Where one turn sends some rows of the set: a few examples, then the rows asked:
Z_823: [-17 -40  25 -30  22  20   6 -33  15  16  29 -39]
Z_343: [ -3  -7  45   4   9  48 -48 -11   2  -1  37 -25]
Z_28: [ -5   3  33  22 -21  75  -5 -10  37   5  46 -12]
Z_918: [-34 -23  19  36  30  11  25  -9  23 -45  36  -6]
Z_342: [ 21  -3  -1  16 -18  16   9  25  32  24  27  -1]
Z_703: [ 30  23  29  37  -6  25  27 -39  31  10   5 -17]
Z_689: [-18   0 -36  11  21  17 -23 -32  56  17   4 -11]
Z_413: [ 30 -51   6  36  34  14  13  -1  48 -10  49 -33]
Z_800: [  3 -28   2  32  23  63   8 -28  70   0  -7 -43]
Z_938: [ 29 -23  12  43  30 -10 -38 -44  24 -10  16  -8]
Z_882: [ 11 -31  15  73   8  37   9 -15  13  18  -3   4]
Z_441: [ 21 -27  35  17   0  23 -34  -6  71 -28  35  -8]
Z_881: [-42 -22 -13  38  18  39   4 -31  24 -33  17  15]
Z_650: [-23  -6  19  39 -10  61 -22 -25 -14   4  35 -20]
Z_867: [-15 -13  31  -2  25  16   4 -68  36  10  -6 -37]
Z_160: [-13 -18  27   1   6  -1  44 -33  29   9  37 -46]
Z_161: [-18  -1  -9  17  12 -14 -13 -11  30 -40  41   7]
Z_414: [ 15 -31 -16   6  22  27 -28   1  10  18 -10 -44]

Z_867 goes to Z_28
Z_342 goes to Z_938
Z_650 goes to Z_918
Where do these go?
Z_413 goes to Z_414
Z_160 goes to Z_343
Z_689 goes to Z_703

Where one turn sends some rows of the set: a few examples, then the rows asked:
Z_966: [  3   0  14  24 -35 -31  34  28 -29 -14 -11  43   0 -20 -15   1 -37 -26
 -14   2  30   5  14]
Z_468: [ -4  12  16   7  26 -10  43 -15  -7   1   5  -9   4 -37 -42  -9  -6   1
 -26  26  19  53  58]
Z_198: [-38  33  27  10  -2  14  16  19  -5  -6 -16  -2 -37 -30   8 -60   0 -10
 -29  -4  29  39  10]
Z_475: [  2   6  11  28 -49   1  42  13 -14  17 -14  15   0 -52  -8  -2 -22 -30
   9   8  27   9  10]
Z_942: [-11 -17 -24 -22  -7   1 -14  -9 -28 -22  -3 -12 -63  15 -60 -16  18 -30
   7  47 -27   8 -14]
Z_580: [ 19  -8   0 -14  -2 -18   3   0 -22 -24 -20 -14 -64  19 -62  -6  30 -34
  18  40 -37  -5 -24]
Z_552: [  9 -22  -5 -10   2  -6 -16 -21 -19 -20 -19 -26 -47  -2 -47   4  22 -42
  18  53 -38  19 -24]
Z_403: [ 14  10  10  28 -38  -7  51  21 -27   9 -16  20  -8 -47   2  13 -24 -30
   0  14  30   2   3]
Z_8: [  7  -9  -9  -3   9 -18  29   6 -23  -8 -25 -34 -59  15 -43  -2  31 -39
  10  33 -42   7 -49]
Z_489: [ -8  17   8   1  24 -12  48  -4 -15  -3  13   1  -8 -23 -49 -15  -8   8
 -34  22  26  42  61]
Z_644: [-10  -1  13  26 -54  -8  30  13 -10  10  -9  25   7 -42 -21 -15 -29 -29
   6  -1  24  14  19]
Z_251: [ 27  27  35  13  28 -23  67  -2  -3   5  -9 -12  -6 -34 -44   0   9  -1
 -14  21  12  34  47]
Z_856: [-32 -29 -23 -10   2 -13  -8  -8 -21 -17  -8 -23 -42  19 -54 -22  12 -36
  -2  29 -38  31 -30]
Z_909: [-21 -28 -14  -3   0  -8  -3 -16 -11  -6 -17 -37 -36   4 -48 -16  20 -43
  12  32 -45  34 -36]
Z_3: [ -1 -18  -6   0   4 -10  15  -9 -12  -2 -25 -43 -45   2 -42  -6  30 -44
  18  34 -47  22 -45]
Z_121: [ -4 -11 -19 -10  10 -23  24  13 -32 -19 -16 -19 -65  31 -49  -8  23 -32
  -5  31 -35   4 -43]
Z_109: [ 22  32  26   6  27 -25  74   9 -12   1  -2  -2 -18 -20 -50  -7   8   7
 -22  17  19  23  50]
Z_233: [ -5  29  47  23  22  -2  19  14  -9 -16 -35 -10 -27 -40  32 -23   1 -24
 -29  11  21  45  -6]
Z_980: [ -9  -4  15  24 -46 -24  26  20 -17  -5  -8  39   7 -26 -25 -13 -36 -27
  -4  -5  26  12  20]
Z_126: [ -8 -23 -20 -17  -3   3 -21 -21 -24 -20  -7 -20 -52   2 -50  -6  16 -36
  11  53 -31  19 -17]
Z_98: [ -6  37  56  16  11 -24  27  35  -4 -24 -33  12 -36  -8   0 -49   4 -14
 -29 -15  19  26   3]
Z_886: [-27  37  40  10  -1  -6  23  31  -3 -14 -21  10 -40 -12  -6 -65   2  -8
 -28 -16  25  28  11]
Z_324: [ 14  16  30  14  28 -15  52 -14  -1   5  -5 -15   5 -42 -40  -1   3  -4
 -16  25  12  49  52]
Z_461: [  5  33  59  23  22 -22  26  27  -7 -25 -40   2 -29 -22  18 -28   4 -21
 -29  -2  17  34  -6]
Z_786: [  5  27  13  -1  25 -19  65   8 -18  -3   9   5 -19 -15 -53 -15  -1  11
 -33  18  25  27  57]
Z_218: [ 22 -15   4  -8   2 -16  -4 -11 -18 -22 -25 -22 -54   7 -52   4  29 -41
  21  47 -41   7 -27]
Z_197: [-23 -21 -26 -14   7 -20   5   6 -32 -24  -7 -14 -56  34 -54 -18  13 -31
 -11  29 -32  16 -34]
Z_415: [  3  -9 -14 -21  -7 -10  -2   1 -27 -23  -9  -8 -69  23 -66 -16  24 -28
  11  40 -29  -4 -18]
Z_941: [-26  30  30  16  10  16  15  10  -8  -6 -23 -12 -31 -45  26 -39  -1 -18
 -29  10  27  47   2]
Z_617: [ 15   7  12  26 -31 -22  46  28 -34  -7 -15  33  -7 -30  -2  14 -31 -28
 -12  12  32   0   5]

Z_489 goes to Z_468
Z_3 goes to Z_8
Where do these go?
Z_98 goes to Z_886
Z_966 goes to Z_980
Z_126 goes to Z_552

Where one turn sends some rows of the set: a few examples, then the rows asked:
Z_885: [ 19  18  10 -10 -29  -1 -14  25 -21 -10 -33  10]
Z_978: [  8 -38   1  20 -23  44 -13  23  -7   9  28  23]
Z_128: [-28 -18  23   9   0  31  19   5 -45 -11  -7  26]
Z_705: [ 11 -30  44 -62 -46   5 -10   5  -6  11  30 -19]
Z_710: [ -3  10  26 -66 -24  -1 -15  -4 -23  22 -21  -7]
Z_520: [ 34  -4  -3 -35 -27 -12 -18  34  24  11   9  -8]
Z_626: [ -5 -47  23  20 -25   3 -34 -15  -2   2  26 -21]
Z_493: [ -9  40  11   6 -23   7  -6 -22 -27  -2  31   4]
Z_737: [ 14   1   8   2 -33   6 -19  10  -6  30  49  40]
Z_750: [ 29   0  23 -33 -49  33   6 -28 -23  15  -1 -12]
Z_904: [ -1 -24 -28 -26 -31  11  29  22   6   2 -17  21]
Z_566: [-47 -20  15 -18   3  25 -10  34   5  -8   4  26]
Z_684: [ -3 -46  23 -42  29  22   6  19 -18 -23  -2   4]
Z_739: [ -1   1  -8 -52 -22  17  39  -3  -4 -17  -5  25]
Z_480: [-22  15  24 -23  19   7   3 -12 -33 -31  -5 -15]
Z_384: [ -7  21 -21  -9  11 -14  17 -16 -17 -21  18  14]
Z_368: [ -8  35   5   4 -25   5  -8  40  -1  13  25  13]
Z_344: [-13 -27   7  -6   2 -32  -6 -34  -6  28  42 -14]
Z_469: [-31 -46  23 -23 -13   7 -26 -31 -32   7 -18  -1]
Z_216: [  0 -33  29  21 -15  14   0  -9 -34  11  13 -45]
Z_4: [-15  -1  44 -33 -17 -13  25 -25 -45  34  11  -3]
Z_309: [-12 -54  37  -6  29  -3 -18  19 -15  12  10  19]
Z_991: [ 14 -50  22 -30  -5  22  -7  40   0  18  34  33]
Z_118: [  7 -39  -6 -68 -29   9 -13 -26 -21  -5   3   0]
Z_137: [ -9 -42  15 -29 -39  39 -24  21   7  -7   2 -25]
Z_334: [ -6 -20 -18 -13   9  14 -14  20  25  -9  48  15]
Z_588: [ 19   6  13   4   8  -1  11  21 -10   8  66  -7]
Z_179: [-20 -20 -11 -52 -11   0  49  -1 -25  19  18  17]
Z_458: [ 42   3  -7 -29 -27 -11  35 -18 -15  19  28   4]
Z_186: [-26 -18  29 -67   5  -6  14  -7   5  22  38  11]
Z_785: [ 22   2  21  16 -27  22  -7  25   3   2 -10 -33]
Z_444: [-27  -9   1 -43 -24 -13  33   9  17  29  39   5]
Z_120: [-26 -19  35 -25  23  11  39   2 -29 -14  32 -11]
Z_32: [  5 -48  20 -17   3   0 -34 -29 -17  23  46  -4]
Z_421: [  3 -18  18   3 -18   1  -7  38 -20   9 -41 -13]
Z_843: [ 40 -18  27 -31 -34 -18 -33 -22  -4  18   2   4]
Z_78: [ 10   6  26  20  18 -15  11   2 -48   7  17  16]
Z_988: [ 20  13 -16 -24  -4  -2  24  22  -8  12 -29   6]
Z_960: [ 21 -15  35  12 -35  28 -29  13 -36   9  20 -26]
Z_15: [-43 -45  28 -31 -13 -22  -4  -9 -16  26  41   3]

Z_421 goes to Z_344
Z_988 goes to Z_626
Z_493 goes to Z_991
Where do these go?
Z_739 goes to Z_960
Z_520 goes to Z_469
Z_118 goes to Z_750
Z_588 goes to Z_566
Z_384 goes to Z_978

